Each row of this table is followed by its label. One hidden rule gives the labels. It looks at one to three of the table's principal directions, none of them among the few with the most spread.
array([1.49, -0.58, 1.59, 0.70, 0.88, -0.58, 1.50, 0.43, -0.24, -1.12,
       0.39, -0.31, -0.20, 0.42, -0.04, 1.78, -0.60, 0.14, 0.05, -1.39,
       0.67, -1.30, 1.37, 2.36, -1.56, -1.57, -1.18, -1.10, 0.93, -1.52,
       0.12, -0.49]) q824
array([1.22, 1.38, -1.88, -1.76, 0.75, -3.46, 2.61, 0.64, -0.69, 3.48,
       -1.38, 1.09, 0.98, 2.40, 1.07, -0.19, 0.46, 0.77, -0.52, 0.72,
       -0.64, -0.95, 0.59, -0.53, -1.73, 2.00, -1.44, 3.33, 0.03, 0.44,
       0.07, 1.67]) q119
array([0.92, 0.00, 1.30, -0.28, -0.18, -0.21, 0.21, 0.06, -0.16, -0.72,
       0.66, -0.91, -0.09, 0.34, 0.01, 1.29, 0.99, 0.78, -0.47, -0.54,
       -0.09, -0.58, 1.57, 0.69, -0.30, -0.71, -0.98, 0.05, 0.29, -0.12,
       -0.09, 0.44]) q954
array([0.82, -2.32, 1.23, -0.16, -0.95, -1.73, -0.09, 1.19, -0.33, -2.43,
       -0.26, 0.82, 0.97, -1.77, -1.39, 2.46, 0.56, 0.45, 1.59, -0.59,
       -0.55, 1.15, -0.94, -0.17, 1.25, -1.15, -0.66, -3.62, -0.79, 1.45,
       1.80, -0.55]) q324
array([0.84, 0.67, 0.08, -0.34, 0.31, -2.44, 0.26, 0.99, 1.10, 0.70,
       -1.32, 0.42, 0.58, 0.77, -0.42, 0.58, -0.14, 0.78, -0.33, 0.92,
       -0.22, -0.78, 0.14, -0.26, -0.25, 0.74, -1.34, 1.73, 0.35, 1.04,
       -0.03, 1.29]) q954
array([0.36, -2.33, 1.44, 0.07, -1.00, 0.90, -0.16, -0.78, -0.07, -1.99,
       1.07, -0.09, 0.27, -2.31, -0.27, 0.50, -0.52, -0.40, 0.81, -0.97,
       1.09, 2.34, -1.69, -1.25, 2.60, -1.15, 0.86, -3.10, -0.07, 0.64,
       0.17, -1.18]) q824
array([0.65, 1.37, 0.05, -0.44, 0.55, -2.41, 1.30, 0.82, 0.82, 2.55,
       -0.76, 1.34, 0.54, 1.43, 0.29, -0.02, -0.40, 0.39, -0.60, 0.69,
       0.44, -0.84, 0.73, -0.44, -0.92, -0.23, -1.36, 2.86, 1.56, 0.50,
       -0.99, 1.11]) q119
array([0.30, 0.70, 0.95, -0.98, -1.37, 1.56, -2.46, -0.06, 0.87, -0.38,
       -0.59, -3.07, -1.47, -0.54, -0.07, -0.24, 0.34, 0.01, -0.87, 0.75,
       1.39, 0.73, 1.11, -1.81, 2.30, -0.27, -0.15, 1.60, 0.72, 0.38,
       -1.21, 1.43]) q954
array([-0.56, 1.00, -1.66, -0.65, 0.11, 0.96, -0.61, -1.11, -0.30, 1.28,
       -1.58, -1.60, -0.69, 0.72, 0.87, -1.57, -1.08, -0.38, -1.57, 0.48,
       0.51, 0.61, -0.47, -1.04, 0.63, 1.60, 0.29, 2.65, 0.11, -1.07,
       -0.91, 1.25]) q324
array([-1.97, 1.50, -1.14, 1.82, 1.12, 2.22, 0.00, -1.10, 0.03, 0.79,
       1.68, 2.30, 0.00, 0.06, -0.28, -2.38, -0.29, -0.83, 0.61, -0.09,
       -1.12, -1.43, -0.34, 1.60, -2.40, 0.43, 2.17, -0.75, -0.35, -1.18,
       -0.36, -1.87]) q824
array([-1.79, -0.75, -0.52, 0.65, -0.71, 1.87, -1.27, -0.45, -0.24, -0.94,
       0.59, -0.25, -0.27, -1.15, -0.34, -0.55, 0.12, -0.76, 0.67, 0.23,
       0.05, 0.86, -0.81, -0.53, 0.94, -0.32, 1.65, -1.40, -1.04, 0.12,
       0.42, -1.00]) q324
array([1.90, -0.15, 1.06, -1.29, -0.33, -1.04, 0.02, 1.06, 0.44, 0.03,
       0.67, -1.50, -0.17, 0.81, 0.72, 1.26, 1.92, 1.19, -0.39, 0.31,
       -0.37, -0.49, 1.84, 0.17, 0.48, -0.55, -1.29, 0.98, 0.04, 1.03,
       0.23, 1.00]) q824
array([1.63, -0.44, -0.39, -1.39, -0.12, -0.11, 0.78, -0.30, 0.34, 0.82,
       0.11, -3.14, -0.55, 1.20, 2.16, -0.40, 0.41, 0.31, -0.84, 0.93,
       1.70, 0.51, 0.46, -1.32, 1.54, 1.08, -0.17, 2.49, -0.24, 0.36,
       -0.44, 1.26]) q324
array([-1.83, -0.81, -1.50, 1.30, 0.53, -1.41, 1.28, 0.04, -1.14, -0.09,
       -0.12, 5.18, 1.98, -1.44, -1.91, -0.09, -0.86, -0.66, 2.24, -0.79,
       -2.26, 0.01, -2.64, 0.96, -1.96, 0.47, 1.33, -3.83, -1.42, 0.20,
       1.83, -2.27]) q119
array([-1.27, 0.77, -1.17, -0.49, -0.44, 1.78, -1.03, -0.62, -1.32, 0.32,
       -0.55, -0.54, -0.80, 0.13, 0.40, -1.17, 0.35, -0.54, -0.45, -0.12,
       -0.37, 0.90, -0.37, -0.99, 0.15, 1.31, 0.27, 0.35, -0.31, -0.37,
       -0.25, 0.21]) q119
array([-1.30, 2.65, -2.92, -0.98, 0.23, -0.68, 0.43, -1.22, -0.99, 3.07,
       -1.53, 1.37, 0.67, 1.42, 0.25, -2.27, 0.13, 0.28, -1.04, 0.91,
       -1.35, -0.19, -0.60, -1.46, -1.34, 3.34, 0.15, 3.18, -0.46, -0.04,
       -0.63, 1.47]) q954
array([-2.87, 1.04, -1.97, 1.45, 0.95, -0.12, 0.16, -0.36, -0.44, 1.14,
       -0.52, 4.22, 1.03, -0.21, -1.33, -1.44, -1.13, -0.78, 0.57, -0.14,
       -2.20, -0.72, -1.85, 0.89, -2.37, 1.27, 1.21, -0.72, -0.69, -0.36,
       0.40, -1.35]) q824
array([-1.70, -1.85, -1.94, 2.53, 1.62, 2.02, -0.06, -0.14, -0.27, -1.90,
       2.32, 2.07, 0.64, -0.69, 0.07, -1.21, 0.36, -0.78, 2.07, -0.19,
       -2.81, -0.87, -2.15, 3.50, -1.71, 0.23, 3.11, -4.46, -3.02, -0.67,
       2.66, -3.50]) q824
array([0.82, 0.97, -1.53, -2.61, -0.71, -2.10, 0.92, -0.25, -1.60, 2.04,
       -2.43, -0.53, 0.40, 1.09, 0.59, 0.01, 0.40, 0.67, -1.12, 0.23,
       -0.14, 1.17, -0.12, -2.47, 0.49, 2.48, -1.67, 2.62, 0.02, 0.53,
       -0.20, 2.42]) q119
array([-1.66, -0.94, -0.22, 2.22, 0.51, 3.48, -0.55, -1.04, -1.81, -2.80,
       2.16, 0.25, -0.30, -0.60, 0.05, -0.22, 0.95, -0.50, 0.90, -1.37,
       -1.30, 0.02, -0.24, 2.66, -1.35, -1.34, 1.49, -4.25, -1.15, -1.86,
       1.26, -2.42]) q824
array([-0.89, -0.46, 1.48, 0.63, -0.63, 3.71, -1.97, -1.76, 0.36, -1.79,
       1.12, -2.07, -1.33, -1.37, 0.19, -0.75, -0.80, -0.68, -1.21, -0.91,
       1.22, 1.37, -0.27, -0.53, 2.06, -0.73, 1.00, -0.55, 0.67, -0.92,
       -1.46, -0.55]) q824
array([-0.12, 0.12, -2.05, 0.17, 0.93, 0.04, -0.05, 0.00, -0.16, 0.15,
       -1.06, -0.31, -0.05, 0.67, 0.47, -1.09, -0.46, -0.20, 0.06, 0.65,
       -0.88, -0.43, -1.15, 0.71, -0.66, 2.11, 0.56, 0.31, -1.27, -0.47,
       0.88, 0.09]) q954
array([0.65, -0.91, 1.94, -0.11, -1.30, -3.08, 1.23, 0.23, 0.80, 0.12,
       -0.61, 2.23, 1.70, -1.84, -1.76, 1.58, -1.26, 0.18, 1.06, -0.06,
       1.99, 1.48, -0.97, -2.43, 1.66, -2.16, -0.71, -1.07, 1.60, 1.59,
       -0.58, 0.22]) q324
array([0.66, -0.25, 0.05, 0.22, 0.62, -1.09, 0.75, 0.41, 0.05, -0.23,
       0.20, 1.40, 0.69, 0.06, -0.26, 0.29, 0.17, 0.38, 0.53, -0.28,
       -1.04, -0.47, -0.52, 0.88, -0.86, 0.43, -0.33, -1.05, -0.30, 0.38,
       0.69, -0.41]) q954
array([0.68, 1.41, -0.86, -0.64, 0.34, -1.10, 0.51, -0.17, 0.09, 1.72,
       -1.13, -0.23, 0.17, 1.19, 0.40, -0.58, -0.25, 0.46, -0.85, 0.62,
       0.17, -0.44, 0.54, -0.36, -0.48, 0.49, -0.69, 2.38, 0.71, -0.44,
       -0.65, 1.40]) q824
array([-0.11, 0.01, -0.49, -0.94, -0.08, -2.31, 0.52, 1.18, 0.04, 0.97,
       -1.65, 0.84, 0.35, 0.19, -0.89, 1.16, -0.51, -0.03, 0.07, 0.08,
       -0.71, -0.88, 0.23, -0.02, -0.77, 1.15, -0.75, 1.12, -0.56, 0.56,
       0.56, 0.59]) q824
array([-2.05, 1.79, -2.80, 0.47, 1.21, -0.01, 0.08, -0.27, -0.84, 1.86,
       -1.04, 1.85, 0.37, 1.61, 0.21, -1.64, -0.09, -0.15, -0.73, 0.49,
       -2.29, -1.08, -0.62, 0.97, -2.42, 2.18, 0.29, 1.77, -0.83, -0.75,
       0.28, 0.17]) q119
array([-0.08, -0.58, -0.44, 0.81, 0.42, 1.51, -0.38, -0.40, -0.73, -1.62,
       0.89, -0.02, -0.13, -0.45, 0.02, -0.39, 0.55, -0.10, 0.77, -0.52,
       -1.05, -0.05, -0.59, 1.39, -0.52, 0.19, 0.91, -2.53, -1.10, -0.67,
       1.04, -1.17]) q954
array([-1.22, -0.29, 0.76, 1.28, -0.33, 0.50, -1.13, 0.30, 0.10, -1.37,
       0.02, 1.02, 0.16, -1.14, -1.50, 0.77, -0.25, -0.26, 0.62, -0.36,
       -0.40, -0.03, -0.04, 0.80, -0.16, -1.88, 0.29, -1.93, 0.21, -0.27,
       0.37, -0.83]) q324
array([1.27, -0.40, 1.44, -0.64, -0.53, -0.84, 0.55, -0.25, 1.10, 0.46,
       0.39, -0.31, 0.20, -0.54, 0.20, 0.17, -0.59, 0.18, -0.19, 0.11,
       1.75, 0.86, -0.14, -1.63, 1.70, -0.64, -0.29, 0.72, 1.18, 0.91,
       -1.10, 0.46]) q119
array([1.06, -0.82, 1.06, -0.44, -0.47, -1.00, -0.83, 0.87, 0.56, -1.04,
       -1.16, 0.04, -0.01, -1.33, -1.21, 1.20, -0.78, 0.06, 0.37, -0.44,
       -0.02, 0.54, -0.43, -0.12, 1.14, -0.77, -0.64, -1.27, 0.38, 0.40,
       0.37, 0.21]) q119
array([-1.91, -0.55, -1.33, 1.27, 0.09, 1.04, 0.16, -1.14, -1.99, -0.90,
       -0.68, 3.60, 0.78, -2.25, -1.80, -0.92, -1.84, -1.45, 1.75, -1.66,
       -1.05, 1.33, -2.91, 0.37, -0.95, 0.06, 1.66, -4.55, -0.53, -1.40,
       0.93, -2.23]) q119
array([-0.76, 1.27, -0.57, 0.10, -0.08, 0.79, 0.25, -1.14, -0.22, 1.39,
       0.08, -0.73, -0.13, 1.07, 1.05, -1.27, -0.02, 0.01, -1.06, 0.68,
       1.29, 0.51, 0.37, -1.30, 0.22, -0.09, 0.02, 2.32, 0.98, -0.44,
       -1.38, 0.87]) q324
array([-0.66, 0.30, -1.90, 1.09, 1.21, 1.39, 0.56, -1.00, -1.52, -0.48,
       0.14, 1.23, 0.20, 0.25, 0.33, -1.59, -0.26, -0.47, 0.67, -0.57,
       -1.30, -0.09, -1.55, 1.44, -1.78, 1.46, 1.03, -2.09, -0.99, -1.47,
       0.92, -1.21]) q954
array([-1.31, -0.18, 0.11, 1.05, 0.52, -0.24, 0.92, -0.22, 1.01, 0.72,
       1.08, 1.02, 0.50, 0.44, 0.24, -0.26, -0.57, -0.32, -0.16, 0.43,
       0.45, -0.81, -0.17, 0.24, -0.60, 0.02, 0.75, 1.13, -0.15, 0.42,
       -0.46, -0.73]) q324
array([-2.60, 1.26, -1.15, 0.51, 0.27, -0.98, 1.27, -0.47, -1.35, 1.80,
       -0.32, 3.88, 1.17, 0.44, -0.97, -0.31, -0.29, -0.34, -0.01, -0.60,
       -1.51, -0.54, -0.47, 0.00, -2.49, 0.90, -0.03, 0.37, -0.04, -0.11,
       -0.13, -0.57]) q119
array([0.53, -0.62, 0.15, -0.42, -0.65, -0.14, -0.65, 0.18, 0.13, -0.68,
       -0.40, -0.01, 0.12, -1.17, -0.53, 0.02, -0.06, -0.06, 0.75, 0.13,
       0.13, 1.06, -0.93, -0.97, 1.33, -0.06, 0.26, -1.35, -0.22, 0.71,
       0.39, -0.05]) q824
array([0.06, -0.72, 0.10, -0.21, -0.21, -1.22, 1.18, 0.48, -0.71, 0.22,
       0.23, 0.76, 0.61, 0.10, 0.00, 1.07, 0.44, 0.11, 0.57, -0.28,
       0.01, 0.10, 0.30, 0.01, -0.38, -0.80, -0.38, -0.58, -0.13, 0.29,
       0.57, -0.26]) q119
array([-1.37, -1.42, 0.16, 0.84, -0.71, 2.07, -0.68, -1.02, 0.08, -1.11,
       1.10, 0.03, -0.14, -1.89, -0.28, -0.75, -0.88, -1.14, 0.88, -0.25,
       1.07, 1.45, -1.53, -0.89, 1.60, -0.77, 2.12, -2.11, -0.51, -0.06,
       -0.04, -1.60]) q119
array([-0.05, 0.35, 1.31, 0.46, 0.32, 0.45, -1.00, 1.08, 0.91, -0.49,
       0.97, -0.10, -0.64, 0.27, -0.49, 1.00, 0.83, 0.30, -0.31, -0.34,
       -1.20, -1.79, 1.98, 2.14, -1.09, -1.35, -0.40, 0.14, 0.22, -0.17,
       0.04, -0.38]) q119
array([1.20, -0.96, 0.26, -0.41, -0.66, 1.51, 0.06, -1.89, -0.76, -1.21,
       0.22, -1.67, -0.12, -1.07, 1.01, -1.02, -0.50, -0.09, -0.08, -0.45,
       1.90, 2.84, -1.75, -2.10, 2.68, 0.16, 0.44, -1.49, 0.49, -0.29,
       -0.57, 0.15]) q824
array([1.36, 0.22, 0.16, -2.17, -0.95, -1.18, -0.05, 0.76, -0.78, 0.60,
       -1.39, -2.87, -0.62, 1.24, 0.91, 1.49, 1.26, 0.87, -1.27, 0.29,
       0.59, 0.38, 1.90, -1.21, 0.96, 0.20, -2.08, 2.53, 0.30, 0.35,
       -0.13, 2.33]) q324
array([1.19, -1.80, 0.66, -0.49, -0.70, -0.33, 0.86, 0.15, -1.10, -1.31,
       0.33, -1.10, 0.14, -0.62, 0.37, 1.43, 0.49, 0.10, 0.83, -0.64,
       1.06, 1.21, 0.07, -0.37, 1.09, -1.37, -0.32, -2.05, -0.18, -0.05,
       0.85, -0.24]) q324
array([1.26, -1.19, 0.04, -0.38, 0.79, -0.41, 1.61, 0.50, 0.23, 0.45,
       0.80, -1.51, -0.40, 1.15, 1.75, 0.54, -0.08, -0.13, -0.27, -0.11,
       0.84, -0.68, 0.76, 1.03, -0.21, -0.08, -0.10, 0.98, -0.31, -0.42,
       0.26, -0.24]) q119
array([1.78, 0.08, 0.42, -0.27, 0.25, -1.26, 1.05, -0.12, -0.04, -0.01,
       -0.38, -0.46, 0.45, 0.47, 0.31, 0.50, -0.09, 0.71, -0.18, -0.06,
       0.71, 0.08, 0.29, 0.02, 0.06, -0.47, -0.99, 0.17, 0.79, -0.32,
       -0.14, 0.80]) q954
array([0.46, -0.25, -1.14, 0.37, 0.53, -0.92, 1.36, -0.11, 0.01, 0.78,
       0.01, 0.76, 0.80, 0.39, 0.66, -0.84, -0.34, -0.08, 0.85, 0.74,
       0.62, 0.30, -1.09, -0.34, -0.13, 0.07, 0.58, -0.26, -0.16, 0.08,
       0.40, -0.26]) q824
array([0.81, -0.81, 2.07, -0.63, -1.61, 3.29, -1.41, -1.25, 0.17, -1.50,
       1.60, -4.32, -1.80, -1.16, 0.86, 0.10, 0.40, -0.38, -0.59, -0.47,
       2.89, 1.41, 1.54, -1.41, 2.92, -1.92, 0.78, -0.17, 0.80, -0.70,
       -1.42, 0.16]) q824
array([-0.11, -1.02, -1.34, 0.44, 0.51, -0.96, -0.11, 1.42, -0.03, -0.47,
       -0.44, 1.67, 0.58, -0.68, -0.85, 0.19, -0.02, -0.37, 1.93, 0.31,
       -1.73, -0.56, -1.17, 1.41, -0.84, 0.10, 0.95, -2.47, -1.62, 0.33,
       2.12, -1.26]) q119
array([-0.81, 0.09, 1.52, 0.84, -0.65, 2.52, -1.64, -0.70, 0.88, -1.17,
       1.30, -0.65, -0.94, -1.41, -0.71, -0.48, -0.36, -0.64, 0.11, -0.33,
       0.93, 0.12, 0.39, -0.11, 0.89, -1.25, 1.18, -0.96, 0.58, -0.31,
       -1.03, -0.90]) q824
array([2.13, -0.65, 1.64, -0.42, 0.05, 0.12, 1.13, -0.01, 0.36, -0.53,
       1.14, -2.62, -0.69, 0.75, 1.41, 0.92, 0.38, 0.38, -0.40, -0.25,
       2.11, -0.26, 1.59, 0.18, 0.57, -0.97, -0.80, 0.67, 0.83, -0.38,
       -0.61, 0.43]) q824
array([-1.93, 0.00, -1.56, 0.53, 0.10, 1.10, -0.09, -0.72, -2.37, -0.64,
       -0.91, 1.17, 0.08, -0.33, -0.58, -0.22, -0.34, -0.69, 0.22, -1.13,
       -1.34, 0.58, -1.05, 0.63, -1.29, 0.82, 0.40, -1.87, -0.90, -1.39,
       0.89, -0.76]) q324
array([-2.43, 2.43, -1.31, 0.95, 0.85, -1.04, 1.21, -0.50, -0.90, 2.10,
       -0.34, 3.52, 1.13, 1.40, -0.94, -0.55, 0.01, 0.15, -0.49, -0.12,
       -1.76, -1.83, 0.52, 0.90, -3.59, 1.05, -0.33, 1.57, 0.19, -0.59,
       -0.41, -0.02]) q954
array([1.62, -2.11, 1.94, -0.01, 0.13, 1.22, 0.25, 0.34, 0.82, -1.59,
       1.56, -3.01, -1.21, -0.01, 1.65, 0.99, -0.10, -0.25, -0.33, -0.53,
       1.98, 0.38, 0.69, 0.58, 1.63, -1.33, -0.17, -0.39, 0.35, -0.17,
       -0.22, -0.55]) q119
array([-0.77, 0.71, -1.38, 0.73, 1.13, 0.97, -0.18, 0.10, 0.32, 0.30,
       0.35, -0.51, -0.49, 1.30, 0.72, -1.10, 0.31, -0.19, -0.17, 0.76,
       -0.89, -1.65, 0.26, 1.54, -1.59, 1.59, 0.75, 1.06, -1.16, -0.53,
       0.41, -0.31]) q954
Here are more rows. What is the label of each one?
array([-1.53, 0.40, -0.29, -0.05, -0.91, 3.19, -2.69, -0.69, -0.58, -0.99,
       0.01, -0.84, -1.29, -1.38, -0.70, -1.10, 0.17, -0.83, -0.03, -0.42,
       -0.67, 0.83, -0.23, -0.43, 0.88, 0.28, 1.28, -1.18, -0.49, -0.57,
       -0.20, -0.52]) >> q119
array([-1.11, -0.65, 0.36, 0.34, -0.50, 0.62, -0.24, -0.58, 0.44, -0.21,
       -0.05, -0.97, -0.23, -0.36, 0.16, 0.07, -0.92, -0.51, -0.59, 0.19,
       1.45, 0.72, -0.36, -1.03, 1.23, -0.24, 0.45, 0.89, 0.12, 0.05,
       -0.69, 0.03]) >> q324
array([1.29, 0.58, 0.12, -0.09, 0.53, -2.51, 1.14, 1.16, 1.19, 1.11,
       0.22, 0.63, 0.85, 1.11, -0.05, 0.62, 0.76, 0.98, 0.43, 1.11,
       -0.23, -1.72, 1.16, 0.67, -1.08, -0.33, -0.67, 1.33, 0.05, 0.91,
       0.30, 0.63]) >> q954
array([1.98, -1.22, -0.49, -0.85, 0.31, -1.48, 0.64, 1.27, 0.39, -0.01,
       -1.14, -1.53, -0.23, 0.32, 0.74, 0.66, -0.50, -0.03, 0.55, 0.56,
       0.83, 0.06, -0.24, 0.14, 0.77, 0.11, -0.40, 0.14, -0.39, 0.12,
       0.96, 0.50]) >> q119
array([1.33, -0.16, 1.13, -0.39, -0.27, -0.88, 0.12, 0.02, 1.35, 0.26,
       -0.43, -1.12, -0.06, -0.14, 0.23, 0.25, -0.87, 0.24, -0.55, 0.47,
       1.84, 0.50, 0.09, -1.16, 1.58, -0.70, -0.58, 1.36, 1.23, 0.45,
       -1.04, 0.95]) >> q824
array([0.90, -0.15, 2.31, -1.05, -0.92, -1.67, -0.13, 0.90, 1.38, 0.14,
       -0.65, -1.58, -0.34, 0.16, -0.28, 1.98, -0.20, 0.53, -1.17, 0.23,
       1.71, -0.16, 1.58, -1.36, 1.37, -0.63, -1.86, 2.56, 1.27, 1.26,
       -1.20, 1.59]) >> q324
array([0.70, -0.22, 1.68, -1.60, -1.35, -1.65, -0.84, 0.99, 0.56, 0.26,
       -1.27, -0.68, -0.17, -0.46, -0.60, 1.74, 0.10, 0.52, -0.94, -0.05,
       0.65, 1.04, 0.76, -1.90, 1.95, -0.84, -1.90, 1.51, 1.23, 1.44,
       -0.73, 1.59]) >> q119
array([0.71, -0.13, 0.87, 0.03, -0.14, -1.58, -0.48, 1.09, 0.52, -0.92,
       -0.80, 0.84, 0.47, -0.67, -1.54, 1.45, 0.04, 0.57, 0.58, -0.14,
       -0.90, -0.66, 0.26, 0.73, -0.29, -0.54, -0.87, -1.08, 0.01, 0.55,
       0.69, 0.21]) >> q954
array([-0.16, -0.05, -0.67, -0.17, 0.40, -0.70, -0.06, 0.51, -0.55, -0.06,
       -1.58, -0.62, -0.18, 0.79, 0.08, 0.77, -0.44, 0.09, -0.82, -0.17,
       -0.55, -0.30, 0.16, 0.78, -0.57, 0.46, -1.00, 0.88, -0.16, -0.71,
       0.46, 0.74]) >> q324
array([-1.07, -0.08, -2.47, -0.01, 0.30, 0.85, 0.93, -1.18, -1.51, 1.19,
       0.11, 0.60, 0.40, 0.48, 1.28, -1.90, -0.06, -0.61, 0.25, 0.25,
       -0.14, 1.22, -1.63, -0.81, -0.09, 1.16, 1.32, -0.14, -0.88, -0.57,
       0.36, -0.51]) >> q119
array([0.39, -1.89, 0.86, 0.10, -0.15, -1.54, 1.19, 1.02, -0.20, -0.80,
       0.14, -0.33, 0.49, 0.17, 0.32, 2.13, 0.16, 0.19, 0.33, -0.26,
       0.71, 0.23, 0.30, 0.33, 0.37, -1.47, -0.90, -0.64, -0.13, 0.46,
       0.86, -0.20]) >> q324
array([-0.23, -0.77, 2.13, -1.01, -1.41, 1.08, -0.32, -0.38, 0.05, -0.32,
       0.68, -3.17, -1.18, 0.25, 1.19, 1.31, 0.40, -0.03, -1.80, -0.37,
       2.49, 1.24, 1.62, -1.96, 2.28, -1.01, -1.07, 2.30, 1.09, 0.49,
       -1.62, 1.01]) >> q324
array([0.09, 1.24, 0.28, -1.82, -0.68, 1.60, -1.79, -0.26, 0.59, 1.01,
       -0.98, -2.97, -1.98, 0.50, 0.88, -0.90, -0.15, -0.30, -2.07, 0.25,
       0.84, 0.30, 1.01, -1.76, 1.46, 2.07, -0.59, 3.65, 0.59, 0.18,
       -1.78, 1.71]) >> q119
array([-0.49, 0.19, -1.49, 0.84, 0.93, -2.19, 1.55, 0.29, -0.56, 0.63,
       -0.28, 4.30, 1.99, -0.20, -1.20, -0.35, -0.15, 0.17, 1.66, 0.01,
       -2.10, -0.61, -1.81, 0.91, -2.17, 0.89, 0.41, -2.08, -0.90, 0.48,
       1.44, -1.08]) >> q954
array([-2.34, 1.55, -2.39, 0.57, 0.71, -0.38, 0.30, -0.63, -1.78, 1.10,
       -0.97, 3.53, 1.11, 0.40, -1.14, -0.95, 0.01, -0.05, 0.07, -0.50,
       -3.04, -0.65, -1.01, 0.95, -2.79, 1.75, 0.34, -0.53, -0.94, -0.74,
       0.77, -0.43]) >> q824
array([0.61, 2.47, 0.31, -0.26, 0.45, -1.58, 0.66, -0.21, 1.33, 2.21,
       -0.85, 0.52, 0.24, 1.20, -0.29, -0.66, -0.72, 0.58, -1.07, 0.82,
       0.80, -1.46, 1.11, -0.60, -1.03, 0.81, -0.99, 3.52, 1.60, 0.08,
       -1.79, 1.60]) >> q954
array([0.92, -1.04, -1.47, 0.23, 0.83, 0.00, 1.10, -0.07, -1.23, -0.73,
       -0.05, -0.66, 0.22, 0.48, 0.86, 0.01, 0.19, 0.01, 0.77, -0.25,
       -0.50, -0.11, -0.51, 1.55, -0.78, 0.23, 0.48, -1.70, -1.25, -1.21,
       1.60, -0.57]) >> q324
array([-1.14, 0.23, -0.60, 1.58, 0.89, 1.91, 0.51, -1.17, -0.74, -0.40,
       1.09, 0.72, -0.06, 0.23, 0.45, -1.17, -0.42, -0.60, 0.17, -0.57,
       -0.05, -0.22, -0.49, 1.27, -1.32, -0.28, 1.06, -1.20, -0.01, -1.51,
       -0.12, -1.33]) >> q824
array([-1.35, 1.22, -1.43, 1.43, 1.70, 1.10, 0.25, -0.01, 0.92, 1.39,
       1.13, 1.47, -0.21, 1.25, 0.66, -2.15, -0.29, -0.63, 0.11, 0.75,
       -1.01, -1.99, -0.24, 1.78, -2.31, 1.24, 1.43, 1.09, -0.53, -0.48,
       -0.18, -1.20]) >> q119
array([-0.98, -0.56, -0.94, -0.43, 0.04, -0.21, 1.09, -0.98, -1.16, 0.33,
       0.19, 0.51, 0.64, 0.40, 0.63, -0.07, 0.20, 0.07, -0.66, -0.48,
       -0.78, 0.64, -0.93, -0.55, -0.17, 1.94, 0.10, 0.42, -1.17, 0.29,
       0.32, -0.09]) >> q324
array([0.73, -0.57, 2.12, -0.36, -0.76, 0.68, -0.81, 1.05, -0.05, -1.76,
       1.05, -1.70, -1.01, -0.30, -0.39, 2.03, 1.55, 0.35, 0.23, -0.69,
       0.06, -0.76, 2.27, 0.90, 0.04, -1.30, -0.91, -1.03, -0.02, 0.27,
       0.30, -0.12]) >> q824
array([-0.47, -2.21, 2.68, 1.60, -0.66, 1.86, -1.09, 0.06, 0.78, -3.27,
       1.60, -0.77, -0.57, -2.17, -0.99, 1.56, -0.63, -0.68, 0.89, -1.04,
       1.36, 0.54, 0.00, 0.83, 1.39, -2.86, 0.78, -3.34, 0.27, -0.19,
       0.13, -1.82]) >> q324
array([-1.84, 0.09, 0.43, 1.96, 0.59, 1.42, -0.41, -0.13, 1.41, -0.02,
       1.12, 1.08, -0.31, -0.42, -0.44, -0.87, -1.30, -1.07, 0.34, 0.24,
       0.69, -0.93, -0.32, 0.88, -0.65, -0.88, 1.48, -0.08, 0.32, -0.37,
       -0.70, -1.53]) >> q324
array([0.35, -0.52, -0.82, 0.64, 1.37, 2.00, 0.41, -0.02, 0.21, -0.29,
       1.54, -3.14, -1.24, 2.19, 2.82, -0.78, 0.86, -0.08, -0.81, 0.65,
       0.44, -1.12, 1.00, 1.90, -0.60, 0.56, 0.52, 1.48, -0.92, -1.03,
       0.30, -0.30]) >> q324
array([-1.57, 0.18, -0.73, 1.08, 0.09, -0.48, 0.81, -0.21, -1.62, -0.37,
       0.77, 4.02, 1.56, -0.75, -1.54, 0.10, 0.85, 0.08, 1.71, -0.80,
       -2.25, -0.21, -0.91, 0.90, -2.17, -0.19, 0.61, -3.34, -0.90, 0.14,
       1.30, -1.61]) >> q954
array([0.08, 0.50, -1.74, 1.33, 1.65, 0.84, -0.02, 0.42, -0.69, -0.58,
       -0.16, 0.84, -0.24, 0.38, -0.40, -0.72, -0.19, -0.39, 1.18, -0.36,
       -1.94, -1.98, 0.05, 3.55, -2.88, 0.09, 1.02, -2.20, -1.06, -2.17,
       1.58, -1.30]) >> q824
array([-0.47, 0.33, 0.92, -0.47, -0.46, 1.50, -1.92, 0.79, 0.31, -0.75,
       0.49, -1.93, -1.43, 0.31, 0.01, 0.79, 1.36, 0.16, -0.89, -0.12,
       -0.82, -0.93, 2.02, 0.80, 0.04, -0.14, -0.47, 0.94, -0.35, 0.15,
       -0.13, 0.35]) >> q119
